Where one turn sends some rows of the set: a few examples, then the rows asked:
Q270: [ -4 -20   5  -5   3   5  34  -2  -9   7 -10   1  11   3   1 -12   2  -5
   1  -6  17   0  -4  16 -10   5  -4   3  30   0  17  -9  -8  12 -13   5
  -5]
Q90: [-11 -17  -1  13  30   4   6  -6  -2   0  -6  -5   0 -11  -1  -1   8   7
  -1   3 -10  -9   0  24  13  26   3  -2  14 -10  -1   0   1  -5  -1  26
  -3]
Q479: [ -7   4  -4  -6   2  17  11 -12  -6   3 -13   0   7   4   1  22  -2   1
   0   6  -3   4  14  15 -10   0   2  -8   5  -2  -7  14   8 -19 -39   5
   6]
Q417: [ -6  28   8   7   1  13 -13   9  12   2   2 -11  -8   0 -28   3  -1  -4
  17  -2  12  23   8   5  18 -15 -10  11  -2   4   3 -10  -2   0   5 -10
  -4]
Q353: [  5 -23  11   0  19 -16  -5  18  12   8 -11   0  -4  -9 -12  -3   7  -3
   7  12  19  -8   3   1 -11  -4 -10   9  12 -21 -13 -15 -15  -1   7   3
  -4]
Q121: [  1  19  -9   2  -2   2  -1 -10  -4  25  -2   4   9   6  16 -15  -7  -1
  -1 -22   4  -8   9  -3   4   0   5 -35   0  -3  -1 -14   3 -17  10  13
   6]
Q341: [  0  19  -1  -3  12   6  -3   5 -20  11  -7   7  -3  19  24  -2  -4 -22
 -12 -24   2  -3  -1  -4 -20  -5 -10   9 -16  -8  -2  -4  -9 -12   0   0
   2]
Q447: [  4  22  -5 -21  10  20  -2   8 -20  -5  -3   0 -17  16   9  -4 -14   4
   3  -5   5  20 -11   0  -6  -3   6  19 -10  -2   9  -9  -3   9 -16   7
  -3]
Q74: [ 11  -6 -18  11  -1  15  -1  12 -19   5 -10  11  19  -8  -2  -1  -5  14
  -9   1  -2  -6   3 -15   3  13  20 -19   1 -16  21   0  -8  -5  -3  28
  -4]
Q85: [ 11  -2   4   6  15  13  -6  -1  -8   4 -16   8  28   7   0  -8   2  11
  -6  12  -8  23  -2   5   1  -6   5   3  12  11  20   3  23  20  -2  23
 -12]
Q159: [ -7 -16 -11   2  -8   0   4  15  -7   9  -9  -1   9   5   0  13  -4  -5
   2   4  -5  12  26  19   6  -6   9  29  -4  -2  13  -3 -21   0 -21   3
 -16]
Q824: [ -9   1  -5 -15 -11  -3  17  -9   6 -14   6  11  22  18 -10  12   0  -5
  11  -1  -3  14 -14   0  30 -18   3   0   0  -4  12  -2   7   1  -5 -12
  12]
Q14: [  4  -6  10   2  -5 -12 -12   3  10  25  15   2   3   7   4  20 -16   9
   7  10   1  17   4 -29   4  -7  -3   2  17  -5  -4 -17   8 -15  -3   5
  -6]
Q631: [ 19   3  -5   5  10   8  16 -13   7   4  -4   0 -17  -7 -13  16 -13  12
 -11   5 -23 -23  -4   1   1  -1  -4   4 -15 -13 -20   5   4   0  13  -1
   1]
Q100: [ -7   5  16  17   1   1  33   7  -8  -1   1   5   1   4  -9 -12 -17  11
 -15  -3  -4  -4  16  10 -11   4 -11   1  -4   6  12   9 -19  10  15   4
  18]
Q453: [-17  -2  20   1 -16   1  14  27  -4  -2   0  -2  -9   1  11 -11 -20  13
 -13   9  -3 -10  -4   6   3  20  -1  -6  -6 -16  -9   2  -2 -14  15  14
   9]
Q821: [ -7   3   5  20  -8  -2   9  16 -16  31   2  13   7  -8   0   0   8   3
  -8  -5   9  11  -6 -22  -9  -1  -3  24  -7  -1  14 -10  -7 -17  -8  14
  -3]
Q925: [-10 -21  23   4   4   1  -3  17 -12   8 -11 -14   1   4  16  11   3  19
  -3  -7   0  -8   8  11  -3   8  -2 -17   1  -4  -2  17  -9   7  26  -3
 -11]
Q753: [ 13   9   1  14  -3  -2 -10   3   9  -9  -4 -14  19 -10 -19   3 -15 -31
  -5  22  11   0 -11 -15 -14   0  -4   7 -13  -4   1   3   0  -3  -2   4
   4]
Q724: [ 11  -8   4 -19  -3  -4  12  11   7   9   0   8 -10  -6  -2  -2   6  16
   4   3 -12  -9 -10  14 -11  -7  -1  -8   8 -13  -9  -1  36  -5   6 -18
  -7]
Q286: [ -6 -27  13   0  -1  -3  14   9  -2   7  13  -6   8   5   1 -15  -6   1
   0   3  23   5  22  11 -15  -4   1   2 -17   1   7  -5   0   3  36   2
  -3]
Q825: [ 18   3  -9 -21   4  -2  -1   8  -2 -13  14  13  11  -7 -12  15  13   5
   7   3  11  -7  -9  -9  -5 -18   6 -12   7   0   6  -1   8   9  -3 -23
  11]
Q695: [ 18 -14   6  -4  -6  -3  22  -4   6  -2 -10  10  14  16   5   8 -13   0
   9  -1  -7  -4 -11  -6   3 -19 -10  -2   6  -4  11   4   6  12  22 -26
 -21]
Q369: [  0  27  -3   0   2   7 -14   9   6   1 -16  -1   5   4  -1 -12  -4  -2
   0   4  -1  -1  38  -3  22   1   1 -11  17   1  -2 -12   5   7  28  -3
  -6]
Q517: [ -6  14   5   0   3  23 -11  22  -3   2  -3 -10  -9   5   6  -8  -6 -34
  -5  -5  -7  11  10  21   7  -4  -2  18   0   2   6 -11   3   9   8 -10
  -6]
Q732: [ -7   2   0   8  -4   5  37 -25   0  -1  -5   3   8   0  -7  -4  -6  -9
   0   5  -7   0 -14   2   6   0  -1  15 -19   1  -1   4  30  -2  26  -1
  -6]
Q356: [  6  21 -20 -14   6   3 -12 -13   2 -15  -3  -9  16   8   9 -10   2  18
  16   7  10   4  19   6  20   1   8 -18  -7   8   6  -3   0  -7   1   3
 -10]
Q44: [ 19   6  -6 -17   9  15 -13   0   0  13   8   6   1 -21 -11  17   9  16
  -6  -2   8  -8 -22   7   7  -6  12   7 -15   0 -13  -3  15  12   1  10
   4]
Q507: [-21  -3  -8  12  -9 -11 -15  19   5   0 -11  -2  14 -18 -20   4  13 -11
   7  16  -1  11  18  -6   0   8  18 -10   5 -17   6   5  -4  -7   6  -3
  -4]
Q884: [ -4  28  -1   0  -7   1 -22  -8   1   7   9   3   5   6   1  -1   5   4
  -1 -18   6   9 -30 -13 -14  -3  -2 -22  -7  -3   0  -4 -10  -9   3   6
  -6]
Q812: [ -5  15   0  -7   6  -8   4 -14   1   8  -6  -1   8   3  -6  21  -4  10
  -1  -1  -5   7 -19 -12  36  -1   3  28 -18   0  -8   3   8   9   3   7
   7]
Q222: [-15  -7   7  14   2   2  20 -12   7  -4   1  11  11  -1   2   0  -5  -9
  -8  13  13  -3 -12 -25   5  20 -11   9  15 -15  -3 -11 -23 -10  17  12
  -1]

Q14 turns into Q85
Q44 turns into Q825
Q925 turns into Q286
Where do these go?
Q821 turns into Q74
Q732 turns into Q631
Q270 turns into Q222
Q356 turns into Q417
Q369 turns into Q517

